The rows below come in pairs that one turn or mirror swaps. Which row does each named row swap with?
k114: [-17 17 -3 -19 -1 16 -3 11 27 21 30 -14 32 14 2 -14 -14 11]
k750: [-33 9 -27 -3 5 -1 -5 -7 9 16 19 -8 12 -11 0 2 -24 -15]
k432: [-30 5 -25 -13 22 1 -11 7 10 14 1 10 -5 27 -9 19 -20 -6]
k988: [-31 0 3 -34 -12 5 0 31 16 22 12 4 17 -1 -22 -7 -18 -3]
k655: [-1 8 -13 -2 19 0 17 6 11 -5 9 18 3 0 -1 -21 2 18]
k153: [-42 -3 -29 -19 10 17 -1 -2 -7 10 9 27 17 21 -9 -3 -14 -16]
k622: [4 5 -20 -3 -15 3 7 -9 13 4 11 10 31 -19 5 2 -8 8]
k908: [-10 3 -24 2 -5 20 -10 5 27 10 -11 7 12 10 -12 -36 5 -8]
k233: [-38 -6 -26 -26 8 18 0 -3 -4 12 8 32 22 18 -10 -8 -24 -10]
k929: [-18 -4 3 -35 -28 14 -10 0 14 31 12 0 26 7 0 -4 -8 4]
k189: [-2 -5 -12 -13 0 -4 -13 21 21 4 -4 -1 1 12 -16 19 -35 -7]
k842: [-25 -4 -9 -19 -3 32 -1 12 36 20 4 12 5 9 -33 -10 -10 -17]
k658: [-14 -6 -14 -10 -9 -19 -3 10 7 14 7 5 31 25 -12 16 -29 -10]
k37: [0 7 -11 -15 -2 11 -37 6 16 -16 4 24 5 7 -9 0 -23 12]
k957: [-12 -6 3 -31 -28 0 -15 0 16 29 14 2 29 7 -1 -3 -14 1]
k376: [-5 0 -14 -2 21 4 -11 5 27 6 -12 18 14 -12 -9 11 -14 22]
k417: [-6 -3 -20 11 9 -1 -12 0 12 -16 15 27 12 10 -14 -23 1 7]
k221: [-28 2 -8 -12 9 26 -12 -16 -2 1 -8 24 8 -12 -15 -6 -2 -9]
k106: [-6 -12 -3 -20 -6 26 21 8 4 30 7 2 -1 10 -1 9 -10 11]
k335: [-35 3 3 -21 2 21 -22 21 7 -3 17 23 6 28 -15 -3 -21 5]
k641: [-28 -11 -9 -6 -7 16 -6 15 14 17 11 28 41 0 -1 12 -29 -4]
k477: [-3 -1 -20 -7 5 13 1 -11 26 3 35 14 26 0 -23 4 -12 21]
k588: [-10 2 0 5 29 34 -5 -8 9 1 0 12 15 16 2 -13 -16 -11]
k835: [-32 8 6 -11 -12 5 2 17 19 -1 -4 -2 26 -7 3 -22 7 -3]
k234: [-9 -27 -6 3 -11 8 -16 13 -9 17 3 0 11 10 -18 6 1 8]
k88: [18 6 -15 -15 0 -2 1 0 7 -14 14 2 23 9 2 -11 8 -1]
k372: [-17 7 -7 -6 13 8 -32 25 -12 -6 7 5 13 10 4 -1 -16 10]
k499: [-9 6 -13 -22 19 13 -1 -10 22 16 2 -11 7 14 4 -12 18 0]
k712: [6 -27 -1 -12 -4 6 -1 24 9 4 3 14 22 23 -17 5 -28 -3]
k763: [-34 9 4 -15 3 13 6 14 8 -21 11 19 13 18 -10 -7 -34 -4]
k603: [-31 22 2 -8 -11 17 -19 -3 24 13 9 3 21 -1 0 -20 9 11]
k94: [8 4 -8 -19 -7 6 -32 6 10 -16 15 22 4 7 -4 -3 -20 7]
k613: [2 6 -14 -11 23 19 -20 19 -4 -11 0 2 5 19 2 -1 -27 7]
k70: [-19 10 -16 -22 1 9 0 9 22 34 10 -17 33 1 10 -2 -14 5]
k4: [-3 -19 -3 -17 28 15 -10 13 13 -2 11 -12 5 14 -11 -20 -11 -14]
k12: [4 0 -4 -33 2 6 5 -14 9 7 7 -9 20 -12 9 3 -2 2]
k617: [-32 -18 -9 -7 -14 -3 11 4 5 28 23 14 25 22 -13 -12 -7 -4]
k273: [-7 22 5 -10 4 12 -12 -5 2 -15 0 9 8 -9 -15 -21 -18 11]
k172: [-14 4 -23 0 6 18 -9 1 31 9 -6 5 15 18 -14 -33 9 -12]
k449: [-10 11 -10 -18 7 12 -2 -6 28 17 -1 -6 8 22 0 -23 17 -2]
k513: [-33 -2 -23 -6 7 20 -1 25 22 28 12 10 17 -3 5 3 -5 -22]
k129: [-29 -10 -2 -4 6 -13 18 19 8 30 1 13 13 17 -11 -3 -20 6]
k49: [1 -13 -22 -22 8 -11 0 -4 36 9 9 13 28 8 -29 -9 -15 0]
k958: [-36 8 -26 -20 17 -1 -12 5 2 9 2 23 2 25 -6 13 -18 -6]
k18: [10 -4 -1 7 -9 35 -5 9 15 -6 5 14 20 3 4 -18 -3 2]
k460: [-1 -11 -22 -9 -15 -3 3 -6 -19 7 1 7 -2 6 -11 -4 -6 -6]

k641 swaps with k18
k189 swaps with k12
k513 swaps with k588
k988 swaps with k273
k750 swaps with k4
k835 swaps with k763

